In the rows, 128 means zero.
Each path below is one point turned by a fixed rotation once a step. After each direction that follows a path, write how fast that rotation turns it, in degrees a step (0 if it stays still).
Each turn is a multiple of 5 degrees from 10 to 175, or 0.
Each row of a path follows its step; steps can be skipped.
Path 1:
step 1: [135 131 128 126 124 127 122 131 128 120 124 137 126 130 125 126 122 116
 134 131 124 124 129 137 116 133 121 125 125 133 126 125 130 115 134 125
 118 128 128 131 122 139 134 127 118 133 141]
step 3: [123 124 128 131 118 132 133 133 137 125 135 131 137 125 127 129 113 130
 126 130 132 124 126 127 128 120 126 123 135 126 126 130 131 123 134 133
 121 122 138 131 131 124 142 119 119 119 130]
step 4: [140 133 124 130 131 137 126 127 127 118 126 129 128 123 125 127 127 131
 137 134 122 129 131 136 126 127 126 129 133 124 120 116 135 123 136 123
 123 123 132 121 125 138 137 120 114 134 127]
step 5: [123 127 135 128 117 129 115 130 136 130 133 121 127 126 126 131 130 120
 133 128 128 130 135 130 120 131 123 126 141 121 130 127 133 124 121 126
 120 125 122 137 115 132 137 128 122 137 123]
step 6: [127 128 121 133 124 121 126 126 138 121 123 134 129 118 122 120 126 125
 126 122 136 121 129 133 125 117 128 127 125 131 123 135 134 120 126 136
 125 128 130 140 121 125 141 121 118 125 132]
step 7: [128 130 128 122 133 129 130 127 132 125 130 132 128 127 134 116 117 127
 128 137 126 124 126 132 131 129 123 123 131 128 119 115 137 128 132 132
 116 124 140 136 123 140 129 127 119 137 131]
step 8: [126 127 130 128 122 135 124 124 135 124 136 119 129 120 131 134 126 132
 128 127 123 132 121 142 131 122 120 129 141 126 131 131 125 128 123 126
 115 119 130 128 123 133 140 120 128 137 131]
step 9: [130 127 123 131 123 130 125 127 133 130 129 126 133 122 119 121 131 135
 134 131 132 132 129 130 120 118 117 124 140 123 116 134 135 116 130 127
 125 130 133 130 125 122 130 127 111 121 128]
step 10: [126 132 125 133 131 136 121 134 128 113 127 130 126 124 132 127 122 119
 139 134 129 132 130 131 127 132 125 124 124 134 115 123 132 124 122 128
 118 133 133 137 115 131 130 124 122 132 122]
step 11: [117 132 128 131 128 119 122 117 137 126 128 119 126 121 129 126 124 115
 121 132 126 124 124 137 125 127 126 126 142 131 126 125 129 126 122 125
 121 124 130 127 115 136 139 128 128 125 138]
Speeds:
[127 128 127 128 126 125 126 128 128 129 128 123 129 129 129 130 130 126
 128 130 126 126 128 131 128 131 129 132 130 126 128 128 130 126 124 127
 126 126 126 127 132 128 127 128 129 131 130]	115
[130 131 129 128 130 131 130 131 128 128 127 128 129 127 128 126 128 127
 129 130 128 127 129 127 127 129 130 127 124 133 126 128 130 124 128 125
 129 125 132 128 130 127 129 130 128 132 128]	120
Path 2:
step 0: [131 130 129 141 132 127 138 140 125 125 128 134 129 134 133 120 131 131
 133 128 126 127 132 123 124 142 134 126 130 133 112 128 123 126 138 116
 137 131 128 131 140 129 127 123 130 121 134]
step 2: [118 124 122 138 120 125 137 127 126 128 134 129 123 133 125 117 132 120
 125 128 122 127 127 127 129 128 122 135 133 134 128 131 114 127 136 126
 134 134 126 144 142 135 130 130 129 128 138]
step 3: [127 135 137 117 120 130 128 138 122 121 125 126 128 135 125 114 124 127
 128 114 126 128 132 130 121 123 135 121 131 137 126 136 116 127 125 132
 133 135 130 134 125 130 136 128 118 125 131]
step 4: [138 130 124 130 126 128 128 129 134 131 126 133 125 123 129 130 127 112
 122 128 124 127 126 123 119 133 126 124 138 138 136 133 113 137 138 137
 125 133 125 135 136 132 123 125 119 122 133]
step 5: [135 129 127 128 134 130 138 141 131 126 131 124 131 126 128 121 136 131
 130 122 123 133 140 128 122 138 142 124 131 132 125 137 123 128 137 122
 132 134 129 127 136 130 140 115 124 128 129]
step 6: [132 133 128 137 120 121 123 125 144 126 127 130 120 132 123 133 130 132
 137 121 122 128 129 120 128 126 139 120 131 134 121 129 123 137 135 138
 134 133 124 127 130 135 120 119 125 120 136]
step 7: [124 121 129 147 130 123 135 132 128 117 129 131 124 126 120 118 135 125
 122 123 123 134 141 124 128 127 130 133 134 131 123 129 121 124 138 118
 134 129 125 135 135 131 123 130 128 131 137]
step 9: [127 127 123 138 121 138 127 134 123 124 134 134 125 126 122 123 124 116
 115 126 129 124 123 121 118 130 128 129 136 131 125 126 115 135 142 128
 127 130 126 142 132 132 129 126 122 118 130]
step 10: [125 137 130 125 126 136 139 132 126 124 129 121 131 132 123 128 131 127
 126 123 129 131 140 126 125 130 131 124 124 135 134 150 118 136 131 128
 137 134 129 132 132 133 140 118 123 125 124]
step 11: [131 137 132 130 125 129 125 129 140 130 138 131 120 130 124 122 137 127
 135 124 124 116 123 119 125 132 132 123 138 132 134 126 119 136 132 132
 124 136 123 132 132 142 130 122 122 121 140]
Speeds:
[129 128 132 128 129 125 127 130 126 126 130 124 130 126 128 127 126 129
 125 127 131 128 128 127 132 128 130 125 128 126 125 131 126 126 130 125
 128 127 127 129 130 128 130 128 128 132 126]	155
[127 128 131 130 129 129 129 127 127 130 127 130 129 124 127 130 127 129
 123 124 126 131 125 127 128 127 126 128 128 128 128 129 129 127 130 132
 128 126 128 129 126 130 123 125 126 128 128]	135
[128 131 127 125 129 128 129 129 129 130 125 125 131 124 126 125 127 128
 127 129 131 130 125 126 125 128 130 128 126 129 133 128 129 132 127 125
 126 130 129 131 128 128 127 126 130 125 128]	60
[130 127 125 131 127 130 130 128 125 131 126 128 126 124 126 128 131 126
 129 127 128 130 127 129 129 129 127 131 127 129 126 132 124 127 127 125
 127 127 130 126 130 128 127 130 131 130 128]	145
[128 128 124 128 130 128 127 127 124 128 129 130 128 130 128 126 127 125
 126 129 129 127 127 132 127 127 131 127 128 126 129 132 127 129 126 131
 129 127 128 132 124 130 129 130 126 129 127]	60
[132 130 131 125 126 129 127 132 126 128 128 128 124 127 128 130 128 130
 134 125 129 129 127 128 128 128 128 127 127 127 127 129 131 129 126 130
 128 129 126 130 125 130 128 129 128 127 129]	145
